kif: [65 85 24  0]
mis: [ 30 106  20   1]
Mefa: [0 1 1 0]
mosig: [1 0 2 1]
des: [1 1 5 0]
ruzap: [75  2  4  1]
all mis: [20]	2
all Mefa: [0]	0 3
[0 1]	Mefa
all Mefa: [1]	1 2
[65 85]	kif
succ: [20]	[1]

dutel: [-37 -27   4  -7  10   4  14  -6  -1   4  10  10   6  12  -8  30 -26   0
 -10   6 -13  -5 -11 -12 -15 -17  17 -12 -14 -13   1   7  -7  -2 -19  -8
  -2  -4]
Penuf: [-37   8   4 -23  10 -31  14  -6  -1   4   9 -42   6 -10  -5  -3 -12   0
 -10   6 -13  -5 -11 -95   2  62 -19  23 -28 123  19 -79  -7  16 -33 -20
   7  -4]
Vomo: [-37  -8   9  -7  10   1  14  -6  -1  15 -19 -19   6  -7 -18  -3 -12   0
 -10   6 -24  -5  -4  21   2 -33  17   0 -14  15  19   7  -7 -21 -19   5
  -4  16]
pivot: [-37 -48   4  -7  10   1  14  -6  -1   4   9 -19   6  -7  -5  -3 -12   0
 -10   6 -13  -5 -11 -22   2  -2  -2   0 -20  -3  19 -35  -7  -2 -20  -8
  -4  -4]
pab: [-37  23   4  -7  10  -6  14  -6  -1   4   9 -19   6  -7  -5  -3 -12   0
 -10   6 -13  -5 -11 -40   2  29  14   0 -14  23  19 -23  -7  -2 -19  -8
  -4  -4]
viz: [  0 -12  -3  19   7   1  14  -6  -1   4   9  21   6   2  -5   3 -27   0
 -10   6 -13  -5 -11 -12 -14 -14  17 -20 -14  -3   3   7  -7  -2  -8  -8
  10  -4]
zup: [-37   3   4  -7  10   1  14  -6 -14 -11   9 -19 -14  -7  -1  -3 -12   1
 -10   6 -12 -12 -11 -12   2 -14 -12  13   0  -3  19   7  -7  34 -19  -8
 -11  12]
Lirek: [-37   0   4   5 -23   1  -9  17  18   4 -18  13   6   4  17  -3   9   0
  -1   6  61 -11 -11 -12   2  25  17   0 -14   4  19   7   7 -16 -22   4
  -4  -4]
Teko: [-37   1   1  19  10   1  14 -15  -1  -8   9 -19   6  10  10 -24  67 -22
  -2   6 -13  -5 -11 -12  39 -14  17   0 -14  -3   3   7  10  11 -19  -8
  -4 -10]
[-37  -8   9  -7  10   1  14  -6  -1  15 -19 -19   6  -7 -18  -3 -12   0
 -10   6 -24  -5  -4  21   2 -33  17   0 -14  15  19   7  -7 -21 -19   5
  -4  16]	Vomo
all Teko: [10]	4 13 14 32
all Lirek: [17]	7 14 26
all zup: [-12]	16 20 21 23 26
[  0 -14  15  19   7]	Vomo
succ: [-28]	[123]

tek: [-16 -16 -22   9   2   8 -13  -3  -3 -14   0   7   9  -3   4  10 -30  -3
   8 -16  -9  -9  -7  -8  -4  -4  24   3   5  26   8 -22  32 -17   8  11
   3 -26 -47]
mepov: [  71  -16   96  -31   -9    8   33   -6    4    2    0  -42   26  -67
   44  -32  -30  -21   -9   33   68   -8   -7  -13  -47  -19  -34  -26
  -42  -92    3   22 -100   33   35   11   17   22   95]
rifev: [-27 -28 -10   3  -9  10  -8  -3 -29  -9   0   1  18 -13  -4   5 -30  -2
  31 -17   3 -12  -7 -13  -8  -3  27  -1  -1   6  23   8  10  -9  -3  11
   3 -16 -27]
Pizu: [ -3 -16  -2   3   2   8  -8  -3  -3  -9   0   1  12 -11   7   5 -30 -22
   3  -4   3  -9  -7  -8  -8  -4  10  -1  -1   6   6  -6  10  -9  -5  11
   3 -16 -18]
Ponem: [ 16 -41  19   3   2   8  -8  -3  10 -31   4  -3  18 -38  31   5 -30 -22
   3  -4  17 -26 -26 -19 -25 -12  19  -1 -12   0  24 -43   5  -9 -27  27
  12 -40 -19]
kivi: [-33  69 -48   3   2 -16  -1   7  -7  38  -4  18 -40  74 -51   5 -30  35
  -9   2 -46  39  36  37  52  23 -24  10  24  29 -39  41  22   7  21 -41
 -23  47   7]
succ: [-23]	[47]
all tek: [8]	5 18 30 34
succ: [39]	[36]

zivag: [-70  85  85  73  73  73  85  61]
ref: [-29 -17  88 -56  96  94   6  94]
rivab: [ 81  78 -66  87 -52 -53 -58 -43]
vog: [-25   7 -28   8 -22 -24 -26 -22]
bapi: [-109 -116   53  -84   15   86   33   -1]
[  8 -22 -24]	vog
all zivag: [85]	1 2 6
succ: [7]	[-28]
all vog: [-24]	5

tedil: [ 66 -10 -43 -54 -59 -90 -30 -72  66 -36  81 -20 -83 -81  63  43 -57  36
 -56 -53]
Matuk: [ 66 -55 -43 -88 -59 -90 -30 -72 -88 -56 -56 -20 -83 -56  63  43 -15 -42
 -56 -53]
nov: [ 66 -10 -43 -54 -59 -90 -30 -36 -72 -88 -88 -20 -83 -88  63  43  60  32
  57 -88]
[ 66 -10 -43 -54 -59 -90 -30 -36 -72 -88 -88 -20 -83 -88  63  43  60  32
  57 -88]	nov
[-72 -88 -56]	Matuk
[ 66 -10 -43 -54 -59 -90 -30 -72  66 -36  81 -20 -83 -81  63  43 -57  36
 -56 -53]	tedil
all nov: [-88]	9 10 13 19
all tedil: [66]	0 8
[ 66 -55 -43 -88 -59 -90 -30 -72 -88 -56 -56 -20 -83 -56  63  43 -15 -42
 -56 -53]	Matuk
all Matuk: [-56]	9 10 13 18

kuri: [-98 -98  53  -7]
let: [-22  52   5  54]
Lutiz: [  -6 -112 -112   43]
succ: [53]	[-7]
all kuri: [53]	2
[-98  53]	kuri
all Lutiz: [-112]	1 2
succ: [-6]	[-112]

nug: [ 15   0  30 -17 -41  88  19  -6   7  39  -9]
pasup: [-12  -8   4 -29 -31  46  -3 -32  13  19  20]
vefo: [ -6  29  75  41 -42  39  79  36  65  41 -25]
Tidaf: [ -12   -8    4  -29  -31   52  -40   34 -117  -34  -41]
giv: [-19  -9 -12 -22 -40  71  10 -55  25  -8 -30]
kulu: [-2 28 64 34 25 12 38 25 49 33 11]
Guke: [ -7  72   4  -8  72  72  72 -58  72   5 -32]
all kulu: [25]	4 7
all Guke: [5]	9
succ: [-2]	[28]
all Guke: [72]	1 4 5 6 8
[ -12   -8    4  -29  -31   52  -40   34 -117  -34  -41]	Tidaf
succ: [-34]	[-41]

